Some points, each followed by its number:
[-1.31 -0.49  0.25  1.07  0.47 -0.75 -1.46 -0.92  0.09  0.75  0.67 -0.13
 -1.13 -0.9  -0.93  0.31  0.88  0.75 -0.41 -1.41 -1.07 -0.57  0.52  0.82
  0.29 -1.09 -1.11 -1.2  -0.16  0.92  0.1 ] 0
[-1.08 -2.03 -0.82 -0.85  0.1  -0.51 -0.83 -1.49 -0.3  -1.08 -2.54 -1.23
 -2.57 -0.93 -0.19 -0.9  -0.98 -1.05 -1.67 -1.28 -0.71 -1.79 -1.27 -0.86
 -1.5  -1.17 -1.36 -1.14 -1.39 -2.19 -1.08] 1
[-3.32 -2.51 -1.11 -2.04 -1.89 -2.18 -2.44 -0.32 -1.33 -0.71 -0.35 -2.67
 -1.06 -0.94 -2.74 -1.54 -1.47 -1.16 -2.56 -1.47 -1.84 -0.05 -1.76 -1.28
 -1.43 -1.29 -0.86 -1.47 -1.05 -1.34 -2.13] 2
[-0.81 -1.97 -0.62 -0.09  0.87  0.17 -0.42 -0.48 -1.25 -0.21  0.34  0.49
 -0.06 -0.55 -0.96 -0.49  0.38  0.21 -0.2  -0.64 -0.94 -1.04 -0.3   0.55
  0.89  0.75 -0.57 -1.18 -0.99 -0.27  0.67] 3
[-0.11 -2.03 -0.16  0.54  1.16  0.89 -0.42 -1.13 -0.68 -0.12 -1.79  1.02
 -1.15 -0.66 -0.27 -0.75  0.36  0.59  0.51 -0.74 -0.92 -1.94 -0.54  0.76
  0.06  0.26 -0.67 -1.13 -1.37 -1.22  0.71] 4
[ 1.37  0.42 -0.1  -0.78 -0.2  -1.23  0.63  1.67  0.97  0.34  0.   -0.78
  0.95  1.47  0.47  1.17  1.11 -1.14 -1.46  0.52  0.61  1.71 -0.48 -0.31
 -0.46  1.2   1.86  0.99  0.44 -0.14 -0.95] 5
[ 1.37  2.51  1.05  0.52 -0.8   0.74  1.47  1.61  1.28  0.48  0.42  0.
  0.76  1.06  1.65  0.79 -0.23  0.28  1.25  1.23  1.21  1.31  1.67  0.26
 -0.03 -0.09  0.48  1.87  1.94  1.27  0.49] 6
[2.43 1.16 0.76 0.15 0.65 1.5  1.27 1.15 1.13 1.06 0.77 1.08 0.8  1.37
 1.1  0.67 0.96 0.93 0.81 0.82 1.35 0.8  1.16 1.27 0.81 1.15 1.18 0.84
 0.83 0.96 1.12] 7
[-2.65 -0.82  0.03 -0.44 -0.53 -0.31 -0.81 -0.15 -0.47 -0.42 -0.86 -0.72
 -0.96 -0.83 -0.67 -0.47 -0.29 -0.91 -0.78 -0.36 -0.52 -0.65 -0.45 -0.42
 -1.08 -1.02 -0.79 -0.82 -0.82 -0.55 -0.81] 8
[-2.03 -1.47 -1.04 -0.42 -0.35 -0.22 -1.29 -0.68 -1.5  -0.35 -0.59 -1.23
 -0.51 -0.97 -1.48 -0.66 -0.8  -0.66 -0.41 -0.25 -1.12 -0.46 -0.92 -0.49
 -0.84 -1.41 -0.81 -0.76 -0.52 -0.44 -1.16] 9
[-1.36 -0.95 -1.46  0.03  0.47  0.05 -0.97 -1.33 -1.1  -0.87  1.14  0.41
  0.61 -0.68 -1.21 -1.09 -0.24  0.33  0.82 -0.28 -0.52 -0.89 -1.01 -0.03
  0.76  0.49 -0.51 -0.96 -0.51 -0.09  0.13] 10
[-1.24 -0.55  1.07  0.42 -0.41 -1.36 -1.41  0.17  0.48  0.75 -0.3  -0.91
 -0.95 -0.55 -0.25  0.68  0.52 -0.11 -0.97 -0.86 -0.76  0.42  0.1   0.3
 -0.42  0.25 -0.25 -0.35 -0.04  0.24 -0.32] 11
[-2.39 -1.81 -1.53 -1.02 -1.09 -1.23 -0.68 -0.97 -1.27 -1.53 -0.59 -0.88
 -0.7  -1.12 -1.19 -0.99 -1.11 -1.46 -0.61 -1.42 -1.01 -1.32 -0.66 -0.88
 -1.29 -0.71 -0.99 -1.19 -1.08 -0.93 -1.45] 12
[ 1.54  0.85 -0.33 -0.9  -0.34  0.7   1.11  1.22  0.08  0.02  1.02 -0.01
  2.04  1.07 -0.24 -0.07 -0.17  0.28  0.87  1.8   0.68  1.14 -0.2   0.24
  0.51  0.69  0.73  0.7   1.02  0.87  0.51] 13
[-0.16 -1.96 -1.05 -0.34  0.71 -0.02 -0.61 -0.31 -1.15 -0.35 -0.14  0.37
  0.44 -0.05 -1.11 -1.05  0.21  0.53 -0.22  0.2  -0.9  -1.31 -1.42  0.23
  0.52  1.2   0.53 -1.04 -1.06 -1.17 -0.26] 14
[1.77 2.18 1.41 0.9  0.13 1.04 1.6  1.51 1.18 1.26 1.46 1.07 1.   0.94
 1.3  0.69 0.88 0.84 1.23 1.52 1.42 1.29 1.52 0.87 1.51 0.61 1.18 1.23
 1.64 1.52 1.19] 15
[ 1.36  0.41  0.3  -0.76 -0.64  0.31  1.2   1.45  0.92 -0.63 -1.84 -0.12
 -0.38  1.37  1.27 -0.09 -0.31 -0.67 -0.45  0.76  0.84  0.05 -0.44 -0.95
 -0.51  0.94  1.12  0.62 -0.26 -0.85 -0.78] 16
[-1.33 -1.03  0.61  0.55 -0.02 -1.32 -2.02 -0.42 -0.26  0.41  1.5  -0.68
 -0.91 -0.91 -1.36  0.22  1.29  0.33 -1.19 -0.82 -1.55  0.18 -0.35  0.87
 -0.05 -0.26 -0.99 -0.54  0.28  1.01  0.5 ] 17
[-1.68 -1.1  -0.89 -0.22  0.38  0.29 -0.16 -1.05 -1.04 -0.49  0.65  0.84
  0.92 -0.95 -1.16 -1.08 -0.23  0.53  1.58 -0.19 -0.44 -1.04 -0.58 -0.28
  0.75  0.29 -0.86 -1.11 -0.67 -0.33 -0.58] 18
[-2.18 -1.93 -0.98 -0.59 -0.85 -0.1  -0.48 -1.3  -1.06 -1.27 -1.55 -0.92
 -1.84 -1.27 -0.71 -1.26 -1.4  -0.76 -0.82 -1.02 -1.02 -1.19 -1.42 -0.95
 -1.14 -1.71 -0.93 -0.91 -1.38 -1.35 -0.87] 19
[ 1.49  1.66  1.2   0.31 -0.55 -0.54  0.43  0.89  1.37  0.6  -0.3   0.31
 -0.52  1.14  1.36  0.63  0.63  0.46  0.64  0.5   0.43  0.45  0.78  0.91
 -0.03  0.33  0.68  0.86  0.44  0.42  0.52] 20
[-1.81 -0.81 -0.2   0.26  0.14 -1.79 -1.13 -1.87 -0.13 -0.25 -0.69 -0.16
 -1.36 -0.47 -0.17 -0.43 -0.01 -0.41 -1.11 -1.08 -0.79 -1.01 -0.58 -0.59
 -0.04 -0.49 -0.22 -1.07 -1.02 -0.44 -0.14] 21
[-1.85 -1.85 -0.59 -0.38  0.54 -0.08 -1.29 -0.75 -1.12 -0.54  0.5   0.34
 -0.51 -1.48 -1.56 -0.92  0.27  0.38 -0.14 -0.78 -1.16 -0.67 -1.37 -0.07
  0.39 -0.25 -0.62 -1.01 -1.01 -0.77  0.05] 22
[ 1.12 -1.59 -0.78 -1.21  0.59  0.64 -0.09  0.54 -0.28 -0.72 -0.72  0.38
  0.33  1.11 -0.62 -0.55  0.3  -0.32 -0.65 -0.19 -0.38 -0.36 -1.3  -0.63
  0.2   1.11  1.53 -0.31 -1.11 -1.02 -0.91] 23
[ 1.65  1.37  0.03  0.25 -0.33  0.44  0.71  0.82  0.62  0.28  1.74  0.59
  1.69  0.3   0.41  0.29  0.43  0.47  0.64  0.82  0.54  0.66  0.77  0.32
  1.    0.64  0.65  0.66  0.9   1.43  0.32] 24
[-0.31 -0.52  1.18  0.1  -0.2  -1.32 -1.4   0.48  1.08  1.18 -0.37 -1.36
 -1.94 -0.13  0.43  1.64  1.41 -0.83 -2.17 -1.77 -0.06  0.64  0.65  0.36
 -1.19 -0.55 -0.13 -0.22  0.45 -0.47 -0.44] 25
[2.16 1.73 2.15 1.34 1.29 1.44 1.45 1.86 1.33 1.74 0.74 0.67 0.64 1.28
 1.49 2.07 1.71 1.27 1.53 0.7  1.54 1.57 1.54 1.58 0.88 0.7  1.72 1.48
 1.49 0.58 0.94] 26
[-2.06 -1.1  -0.86 -0.31 -1.2  -1.11 -1.21 -1.76 -1.16 -1.18 -0.44 -0.87
 -0.41 -1.29 -1.38 -1.14 -1.67 -1.25 -0.8  -0.94 -1.64 -1.22 -0.94 -1.5
 -0.79 -1.21 -1.31 -1.31 -0.55 -0.35 -1.15] 27
[-0.76  0.44 -1.35  0.27 -0.4   0.85  0.75 -1.06 -0.77 -0.39  1.12  0.45
  0.91 -0.67 -0.51 -0.99 -1.9   0.22  1.84  1.13  0.03 -0.78 -0.08 -0.36
 -0.11 -0.74 -0.66  0.22  0.21  0.3  -0.47] 28
[2.71 2.42 0.93 1.26 1.12 0.88 1.09 0.69 1.75 0.69 0.84 1.55 1.27 1.15
 1.22 1.29 1.22 1.1  1.59 0.7  1.1  0.83 1.55 1.06 1.52 1.4  1.36 1.14
 1.05 1.5  1.05] 29
[-0.29  0.38  0.35  0.6   0.28 -1.05 -0.63 -0.91 -0.14 -0.48  0.29  0.63
  0.4  -0.34  0.26  0.09  0.23 -0.33 -0.88 -0.7  -0.67 -0.26 -0.13 -0.2
  0.59  1.1   0.51 -0.47 -0.57  0.12 -0.24] 30
[ 1.46  1.49 -0.75 -0.25  0.42  0.58  1.82 -0.34 -0.07 -0.53  1.02  1.17
  2.03  0.52  0.5  -0.32 -0.71 -0.18  0.47  1.11  0.84  0.44  0.65 -0.28
  1.02  0.77  0.24  0.64  0.81  1.36  0.58] 31
[-0.88 -0.34 -0.8   0.39  0.87  0.6  -0.44 -0.45 -1.06 -0.32  1.08  1.31
  0.16 -1.1  -1.47 -0.53 -0.06  0.94  0.78 -0.2  -1.11 -0.62 -0.14  0.61
  0.85  0.46 -0.37 -1.17 -0.79  0.12  0.92] 32
[-0.56 -0.89 -0.65 -1.14 -0.25  0.41  0.19  0.2  -0.55 -0.24  0.37 -1.25
  0.17 -0.24 -1.05 -0.38 -0.24  0.05 -0.08  0.44 -0.2   0.29 -0.84  0.21
 -0.58 -0.78 -0.54 -0.24  0.55 -0.53 -0.64] 33
[-2.42 -1.37 -1.   -0.49 -0.72 -1.69 -1.43 -1.43 -1.61 -1.08  0.36 -0.56
 -0.27 -1.27 -0.6  -1.26 -1.   -1.05 -1.07 -0.66 -1.72 -0.76 -0.96 -1.07
 -0.37 -0.95 -0.9  -1.13 -0.56  0.01 -1.24] 34
[ 0.91  0.33 -0.15 -0.28 -0.02  1.23  1.5  -0.17  0.1  -0.27 -1.25  0.38
 -0.68  0.26  1.09 -0.26 -1.1   0.37  0.74  0.17  1.46 -0.4   0.02  0.05
 -0.62 -0.89 -0.39  0.18  0.03  0.09  0.14] 35
[ 3.64  0.39  1.54  1.16  2.46  1.49  1.09  1.92  2.24  0.98 -0.42  1.5
  0.51  1.93  1.66  2.07  2.34  1.27 -0.02  0.46  1.22  1.24  0.61  1.5
  1.23  2.41  2.29  1.13  0.6   0.37  1.47] 36
[2.   2.85 0.8  1.01 0.19 0.73 1.92 0.37 0.82 0.47 2.18 1.14 2.39 0.06
 1.19 1.07 0.65 0.85 1.53 1.82 1.7  1.78 1.55 1.05 1.26 0.62 0.42 1.11
 1.46 1.84 1.3 ] 37
[-1.09 -2.29 -0.75 -0.75  0.67  0.35 -0.55 -0.28 -0.93 -1.04 -0.34  0.16
  0.1  -0.23 -1.21 -0.91  0.26  0.32 -0.39 -0.42 -1.46 -0.75 -0.98 -0.72
 -0.11  0.42  0.24 -1.2  -0.77 -0.27 -0.73] 38
[ 2.56  0.14  0.73 -0.82  1.14  0.64  0.94  1.13  1.16  0.22 -1.27  0.45
 -0.42  1.16  1.37  1.32  1.35  0.21 -0.72  0.13  0.57  0.55  0.41  0.37
  0.5   1.88  1.64  0.07 -0.7   0.04  0.4 ] 39
[ 2.49  1.65  0.33 -0.22  0.37  0.78  1.48  0.65  1.03  0.19 -0.7   1.15
  0.47  1.41  1.85  0.48  0.51 -0.02 -0.03  0.25  1.17  0.37  0.8  -0.53
  0.62  1.55  1.57  1.04  0.03  0.72  0.35] 40
[2.52 1.52 1.55 0.76 0.69 0.88 1.59 1.8  1.72 1.26 0.05 1.44 0.78 1.96
 1.85 1.58 1.33 0.87 0.87 0.87 1.21 0.95 0.95 0.99 1.06 1.32 1.32 0.92
 0.9  0.84 1.16] 41
[ 2.69 -0.73  0.35 -0.28  1.15  0.82  0.5   1.31  1.1   0.88 -0.6   0.55
  0.31  1.18  0.55  0.94  1.89  0.72 -0.7  -0.35  0.22  0.65 -0.02  0.78
  0.28  2.02  1.79  0.25 -0.35 -0.33  0.57] 42
[-0.51  1.94  1.19  1.9   0.25 -0.94 -0.34 -0.84  1.06  0.44 -0.1   0.33
 -1.   -0.44  1.05  0.58  0.37 -0.31 -0.18 -1.1   0.29  0.27  1.51 -0.03
 -0.54 -0.79 -0.58  0.1   0.8   1.47  0.53] 43
[1.63 1.45 1.08 0.26 0.12 0.01 0.7  1.4  0.76 1.43 1.24 0.22 0.92 1.09
 0.93 0.68 0.68 0.77 0.84 1.14 1.05 1.31 0.91 0.88 0.69 1.12 0.89 1.41
 1.   1.14 0.71] 44
[2.45 2.44 1.74 1.35 0.65 0.94 1.67 1.1  1.61 1.6  2.16 1.15 2.15 0.98
 1.66 1.42 1.11 1.56 2.   1.74 1.61 1.34 1.38 1.14 1.57 1.3  1.19 1.9
 1.45 1.68 1.49] 45
[-0.99 -1.04 -1.84  0.29  0.8   0.01 -0.18 -1.72 -0.15 -1.12 -0.86  1.13
  0.21 -0.24 -0.11 -0.83 -0.84 -0.39 -0.84 -1.63 -0.62 -1.04 -0.05 -0.92
  0.17  0.13 -0.62 -0.52 -1.31  0.05 -0.1 ] 46
[-2.79 -1.58 -1.27 -0.5  -1.67 -0.91 -1.08 -0.53 -1.91 -0.82  0.04 -1.92
 -0.38 -1.57 -1.35 -1.15 -1.53 -1.18 -0.34 -0.18 -0.98 -0.53 -0.63 -1.51
 -1.46 -2.04 -1.66 -0.81 -0.41 -0.62 -0.92] 47
[2.96 1.36 1.41 0.96 1.55 0.77 0.9  1.7  1.89 0.94 1.03 1.73 1.3  1.66
 1.8  1.65 2.47 0.9  0.53 0.55 1.3  1.3  1.07 1.53 1.76 2.57 2.34 0.71
 0.79 1.17 0.96] 48
[-0.34  1.06  0.95  0.33 -1.15 -0.24  0.61  0.75  0.65  0.43 -0.4  -1.28
 -0.81  0.19  1.08  0.78 -0.78 -0.48 -0.18  0.4   1.45  0.94  0.62 -0.12
 -1.69 -1.93  0.03  1.39  1.26  0.01 -1.04] 49
[ 0.39 -1.18 -1.19 -0.71  0.8   0.26  0.67 -0.72 -0.45 -1.45 -1.34  1.
  0.15 -0.02  0.22 -0.6   0.07  0.06 -0.65 -0.55 -0.58 -1.07 -0.99 -0.96
  0.29  1.23  1.08 -0.39 -1.87 -0.69 -0.19] 50
Which two points above are nearest to each new point by angle? Their numbers follow each, smallest number first.
[ 2.12  1.06  0.71  0.39  0.   -0.59  0.    1.2   1.03  0.53  1.42  1.41
  1.86  1.18  0.51  0.83  1.18  0.43 -0.37  0.78 -0.29  1.37  0.7   0.6
  1.67  2.45  1.91  0.46  0.67  1.23  1.04] 24 48
[-1.46 -0.28  0.91  0.22  0.02 -0.8  -1.43 -0.38 -0.06  0.29 -0.4  -0.92
 -1.77 -0.54 -0.31  0.72  0.45  0.1  -1.28 -0.99 -0.64  0.09  0.06  0.11
 -0.99 -1.17 -0.72 -0.63 -0.43 -0.15 -0.1 ] 11 25
[ 1.19  0.49 -0.12 -0.78 -0.24  1.51  1.25  0.69  0.19 -0.35  0.5  -0.1
  0.87  0.85  0.12  0.01 -0.37  0.36  0.63  1.02  1.06  0.66  0.11 -0.21
  0.02  0.45  0.45  0.61  0.92 -0.44  0.29] 13 31
[ 0.2  -0.43 -1.04 -0.45  0.4   0.23 -0.08 -0.06 -0.59 -0.47  0.31 -0.19
  0.36  0.09 -0.59 -0.27 -0.83 -0.42 -0.44  0.12 -0.81  0.09 -0.23  0.02
 -0.16  0.    0.02 -0.17  0.5  -0.31 -0.21] 33 38
[ 1.78  0.05 -0.78 -0.2   0.33  1.    1.52  0.2   0.22 -0.32 -1.32  0.67
 -0.63  0.44  1.12  0.   -0.08 -0.49  0.53 -0.27  0.98 -0.56  0.47 -0.07
  0.08  0.25  0.05  0.4  -0.32 -0.36 -0.03] 35 40
[ 1.57  0.91  0.23 -0.71 -0.02  1.15  1.78  0.49  0.32  0.04 -0.58  0.51
  0.83  0.99  1.12  0.4  -0.61 -0.22  0.95  0.7   1.2   0.63  0.4  -0.25
  0.39  0.24  0.74  1.09  0.4  -0.02  0.24] 6 40
[-1.7  -0.29  0.25  0.34 -0.13 -1.05 -0.93 -0.03  0.25  0.09  0.29 -0.75
 -0.21 -0.24 -0.43 -0.33  0.32 -0.39 -0.74 -0.47 -0.56  0.44 -0.49 -0.28
  0.23  0.35  0.5  -0.29 -0.5  -0.43 -0.4 ] 2 11
[-0.9  -1.08 -1.08  0.02  0.59  0.07  0.04 -1.33 -0.93 -0.8  -0.55  0.25
 -0.31 -0.75 -0.22 -0.96 -0.66 -0.64 -0.73 -1.23 -0.46 -0.98 -0.16 -0.39
 -0.3  -0.09 -0.52 -0.46 -1.02 -0.37 -0.48] 12 46
[-0.78  0.5   0.25  1.17 -0.18 -0.36 -1.21 -0.77  0.37  1.2   0.55 -0.45
 -1.42 -1.52 -0.3   0.72  0.88  0.39 -0.42 -1.1  -0.46  0.14  0.83  0.51
 -0.09 -1.39 -1.3  -0.3   0.6   0.86  0.32] 0 17
[-2.07 -0.41  0.33  0.66 -0.23 -1.44 -1.42 -1.07 -0.49  0.28  0.93  0.12
 -0.13 -1.35 -1.17 -0.11  0.67 -0.29 -1.07 -1.07 -1.09  0.02 -0.13  0.18
  0.33  0.19 -0.28 -1.29 -0.27  0.37 -0.23] 0 17
[-1.2  -1.89 -0.63 -0.27  0.61  0.22 -0.59 -1.08 -0.83 -0.22  0.05  0.51
 -0.12 -0.93 -1.74 -0.94  0.05  0.52 -0.05 -0.04 -1.02 -0.7  -1.01  0.49
  0.04  0.19 -0.71 -1.08 -1.04 -0.95 -0.06] 3 22
[ 1.02  0.83  1.64  0.92 -0.1  -0.79  0.14  0.31  1.49  1.29 -2.39 -1.35
 -2.5   0.38  1.38  1.87  0.68  0.21 -0.68 -0.7   0.96  0.12  0.83  0.48
 -1.12 -1.5  -1.02  0.66  0.12 -1.08 -0.48] 25 49
[-0.2   0.69 -0.39  0.28 -0.37  1.21  0.84 -0.54 -0.74 -0.84  0.61  1.4
  1.23 -0.16 -0.47 -1.13 -1.44  0.21  1.64  0.94  0.02 -0.78 -0.55  0.01
  0.77  0.81 -0.06 -0.2  -0.45 -0.17  0.44] 18 28
[-0.07  0.84 -0.79  0.05 -0.4   0.75  0.54 -0.27 -1.08 -0.42  1.38  0.38
  1.34 -0.42 -0.35 -0.61 -1.21  0.22  0.99  0.95  0.06  0.02  0.86 -0.3
  0.18 -0.77 -0.72  0.6   0.61  1.18  0.19] 28 31
[-0.73  0.6   0.5   0.47  0.09 -0.56 -0.62 -0.59  0.43  0.    0.55 -0.01
 -0.65  0.17  0.13  0.02  0.66 -0.43  0.05 -0.71 -0.74  0.09 -0.03 -0.07
  0.59  0.88  0.65 -0.52 -0.7   0.61 -0.17] 11 30
[-0.34  0.21  1.    0.77  0.31 -1.4  -0.97 -0.15  1.26  0.51 -0.21 -0.54
 -1.21 -0.59  0.99  1.09  0.94 -0.62 -2.01 -1.99 -0.63 -0.03  0.74  0.41
  0.02 -0.4  -0.02  0.13  0.4   0.8  -0.17] 11 25
[-1.28  0.72  1.21  0.32 -0.77 -1.48 -1.55  0.18  0.48  0.95  2.39 -0.53
  0.63 -0.75 -0.45  0.51  0.98 -0.14 -0.84 -0.3  -0.34  1.35  1.13  0.39
  0.17 -0.94  0.    0.41  1.    1.39  0.1 ] 11 17
[ 1.43  0.67 -0.72 -0.12  0.39  1.46  1.62 -0.01  0.08 -0.19 -1.4   0.23
 -0.13  0.5   0.64  0.01 -0.83 -0.33  1.06 -0.14  0.99 -0.41  0.61 -0.39
 -0.61 -0.25  0.32  0.7   0.11 -0.44  0.35] 35 40
[ 1.08  0.47 -0.99 -0.9   0.07  0.48  1.18  0.48 -0.08 -0.04  0.38  0.26
  1.23  0.91  0.45  0.52  0.48  0.05  0.36  0.48  0.26  0.37 -0.26 -0.05
  0.05  1.15  1.02  0.31 -0.19  0.33  0.06] 13 40
[-0.91 -1.44 -0.6   0.64  1.69  0.3  -0.76 -1.91 -0.5   0.21 -0.36  1.14
 -1.43 -0.78 -0.82 -0.6   0.47  0.54 -0.03 -1.09 -1.   -1.17  0.    0.75
  0.56 -0.17 -0.68 -1.3  -1.28 -0.65  0.64] 3 4
[-1.55 -0.49  0.04  0.85  0.39  0.44 -0.74 -0.7  -1.07  0.11  0.99  0.24
  0.12 -1.11 -1.43 -0.65  0.06  0.65  1.37 -0.07 -1.01 -0.87 -0.14  0.7
  0.33 -1.08 -1.19 -0.58 -0.24 -0.01  1.25] 18 32
[ 1.36 -0.63 -0.79 -0.67  0.25  0.5   0.3   0.43  0.22 -0.09  0.29  0.4
  0.45  0.49 -0.33  0.42  0.62  0.33 -0.51  0.12  0.09  0.36  0.36  0.51
  0.06  1.02  0.47  0.22  0.28  0.43  0.38] 39 42
[ 1.2  -0.47 -0.89 -0.54  0.85  0.2   0.7  -0.32 -0.54 -1.31 -1.78  1.21
  0.28  0.81  0.53 -0.74 -0.08 -0.14 -0.2   0.17 -0.2  -1.58 -1.16 -0.64
  0.65  2.48  1.31 -0.7  -2.3  -1.57 -0.1 ] 23 50
[-1.46  0.75  0.12  0.14 -0.5  -1.19 -1.05 -0.07 -0.17 -0.03  1.37  0.17
  0.87 -0.56 -0.48 -0.05 -0.11 -0.53  0.09  0.42 -0.28 -0.03  0.3  -0.36
  0.39 -0.1   0.06  0.01  0.25  1.1   0.42] 17 34
[ 1.51  1.25  1.36  1.14  0.74  0.68  0.6   1.61  0.98  0.69  1.62  0.58
  0.81  1.24  0.53  1.24  1.74  0.78 -0.33  0.89  0.32  1.33  0.82  0.61
  1.31  1.62  1.43  0.57  0.78  0.72  0.77] 26 48
[-1.37 -2.1  -1.58 -0.13  0.76 -1.54 -1.18 -1.52 -0.68 -1.09 -1.11  0.17
 -1.12 -1.07 -0.73 -0.56  0.53 -0.95 -2.79 -2.05 -1.6  -1.31 -1.29 -0.85
  0.28  0.97  0.29 -1.95 -2.34 -0.66 -0.3 ] 21 46
[ 1.36  0.85 -0.26 -0.55 -0.6   0.48  1.24  0.78 -0.08 -0.06  0.8  -0.01
  2.15  1.08  0.64  0.37  0.   -0.29  0.63  1.43  0.63  1.19  0.33 -0.73
  0.74  0.93  1.87  1.23  1.14  0.53 -0.27] 13 24
[ 1.36  1.57  0.27 -0.23 -0.69  0.52  1.47  1.56  0.32  0.04  0.41 -0.02
  0.95  0.84  0.65 -0.29 -1.21  0.47  1.66  1.59  1.55  0.65  0.08 -0.11
 -0.09 -0.46  0.04  1.41  1.37  0.14 -0.47] 6 13
[-1.31 -0.51  0.73  0.15 -0.12 -0.97 -1.34 -0.06  0.32  1.31  0.15 -0.46
 -1.12 -0.86 -0.37  0.69  0.96  0.01 -1.62 -1.19 -0.78  0.49  0.78  0.38
 -0.12 -0.94 -0.47 -0.11  0.59  0.78  0.09] 11 17
[-1.02  1.14  0.63  0.86 -0.59 -1.   -0.86  0.37  0.02  0.95  1.45 -0.37
  0.38 -0.19 -0.47  0.22  0.63 -0.14 -0.38 -0.48 -0.37  1.02  0.61  0.45
  0.66  0.24 -0.08  0.32  1.01  0.9  -0.04] 11 17
[-0.73  0.82  1.66  1.36  0.04 -1.13 -0.25 -0.88  0.92  0.73 -0.04 -0.51
 -0.88 -1.08  0.71  0.57  0.47 -0.19  0.2  -1.26 -0.29 -0.16  0.97  0.17
 -0.44 -1.11 -1.42 -0.18  0.49  0.8   0.21] 0 43
[ 2.8   0.03  1.04  0.2   0.27 -0.31  0.72  1.14  1.8   0.99 -2.29 -0.78
 -1.94  1.45  1.74  1.91  0.96 -0.02 -1.25 -0.95  1.49  0.53  0.41  0.02
 -1.35  0.18  0.76  0.75  0.05 -0.93 -0.42] 16 39
[-2.38 -0.31  0.1   0.68 -0.48 -1.26 -1.92 -0.36 -1.07  0.72  2.81 -0.29
  0.49 -1.08 -1.26 -0.01  0.18  0.61 -0.44 -0.13 -1.01  0.5   0.67  0.68
  0.87 -0.93 -1.08 -0.71  1.23  1.89  0.73] 0 17
[-0.19  0.59  0.93  0.28 -0.73 -0.96 -0.37  0.38  0.27  0.99  1.36 -0.63
  0.59  0.15 -0.2   0.05  0.46  0.64  0.25  0.82  0.18  0.62  0.59  0.32
  0.92  0.37  0.53  0.29  0.76  0.97  0.73] 24 44
[-2.97 -1.02 -0.77 -0.89 -2.04 -0.93 -1.14 -1.63 -1.44 -1.39 -1.74 -1.89
 -2.13 -1.71 -1.11 -1.55 -1.91 -0.71 -0.98 -1.22 -1.   -1.75 -1.61 -1.32
 -2.3  -2.77 -2.18 -0.92 -1.28 -1.85 -1.35] 19 27
[-1.63 -2.38 -0.82 -1.25 -0.53 -1.36 -1.41 -1.87 -1.06 -1.05 -3.73 -1.56
 -3.07 -1.09 -0.52 -1.08 -1.06 -1.18 -1.47 -2.01 -1.78 -1.83 -1.56 -1.54
 -2.12 -1.03 -1.65 -1.65 -2.15 -2.45 -1.5 ] 1 19
[ 1.23 -0.26 -0.26 -0.62  0.26  0.72  0.6   0.66 -0.41 -0.37  0.25  0.31
  0.64  0.41  0.3  -0.27 -0.06 -0.08 -0.09  0.43 -0.15  0.15 -0.2  -0.34
  0.04  0.51 -0.05  0.05 -0.03  0.    0.  ] 13 31
[-3.78 -1.21 -1.36 -0.84 -2.49 -1.48 -1.74 -0.94 -2.02 -0.76  1.34 -2.
  0.57 -1.83 -2.64 -1.2  -2.01 -1.1   0.25  0.31 -1.38 -0.27 -0.87 -0.73
 -0.55 -2.63 -1.87 -0.38  0.61  0.02 -1.37] 9 47
[-0.86  0.24  0.51  0.94  0.3  -0.77 -0.21 -1.33  0.32 -0.39 -0.91  0.04
 -1.17 -0.55  0.61  0.29 -0.17 -0.24  0.04 -0.46 -0.01 -1.27  0.08 -0.65
  0.03 -0.18 -0.36  0.36 -0.54 -0.22 -0.07] 1 21
[-1.49  1.08  1.36  0.83 -0.46 -0.71 -0.93  0.14  0.16  1.42  0.23 -1.09
 -1.57 -1.23  0.37  0.34  0.18  0.14 -0.28 -0.29  0.04  0.52  0.77  0.5
 -0.65 -2.33 -1.59  0.09  1.14  0.89  0.03] 0 43
[-0.01  0.21  0.19 -0.58 -0.84 -0.63  0.1   1.09  0.46  0.22  0.01 -0.88
  0.98  1.09  0.69  0.12 -0.96 -0.99  0.08  1.15  0.79  1.27 -0.38 -0.95
 -0.7   0.07  0.84  0.86  0.84 -0.58 -1.07] 5 49
[ 1.45 -0.12 -0.18 -0.52  0.6   0.9   1.31 -0.02  0.42 -0.62 -1.59  0.85
  0.46  0.93  0.44 -0.23 -0.4  -0.3   0.89  0.67  0.81 -0.62 -0.69 -0.87
 -0.37  0.87  1.13  0.44 -1.19 -1.41 -0.09] 16 50
[-0.83 -1.58 -1.33 -0.5   0.13  0.02 -0.47 -0.36 -0.82 -1.21  0.45 -0.29
  0.2  -0.49 -1.13 -0.49 -0.32 -0.25 -1.51 -1.08 -1.14 -0.06 -0.61 -0.81
  0.07  0.11 -0.1  -1.13 -0.85  0.23 -0.48] 34 38
[-1.26 -3.54 -0.89 -0.94  0.65 -1.06 -1.61 -1.16 -0.67 -1.26 -3.09 -0.61
 -2.57 -0.61 -0.96 -0.7  -0.17 -1.36 -2.72 -2.76 -1.39 -1.28 -1.54 -1.25
 -2.05 -0.07 -0.47 -1.84 -2.51 -2.22 -1.22] 1 19
[-2.39 -2.31 -1.08 -0.52  0.14 -1.04 -1.44 -0.44 -1.09 -0.73  0.37 -0.81
 -0.7  -0.69 -1.65 -0.86 -0.47 -0.8  -1.56 -1.01 -1.16 -0.13 -1.03 -0.53
 -0.95 -0.41 -0.52 -1.08 -1.21 -1.15 -1.3 ] 2 12
[ 2.46  0.8  -0.34 -0.19  1.28  0.54  0.74  0.1   0.69 -0.45 -0.44  1.53
  0.23  0.73  1.04  0.28  0.5   0.29  0.31 -0.36  0.23 -0.18  0.7  -0.21
  0.86  1.06  1.32  0.11 -0.24  0.21  0.3 ] 39 40
[ 1.03 -0.16 -0.13 -1.44  0.05  0.99  0.45  1.49 -0.17 -0.22  0.3  -0.19
  0.98  0.64 -0.26  0.02  0.37  0.24  0.42  1.18  0.39  0.32 -0.43  0.28
  0.01  0.12  1.03  0.11  0.39 -0.8   0.01] 13 42
[-1.3  -1.44 -1.52 -0.49  0.94  0.   -1.04 -1.52 -0.76 -0.98 -1.15  0.59
 -0.59 -1.01  0.1  -0.83 -0.87 -0.83 -0.53 -0.9  -0.8  -1.02 -0.67 -0.75
 -0.41 -0.13 -0.29 -1.08 -1.28 -0.64 -0.53] 19 46
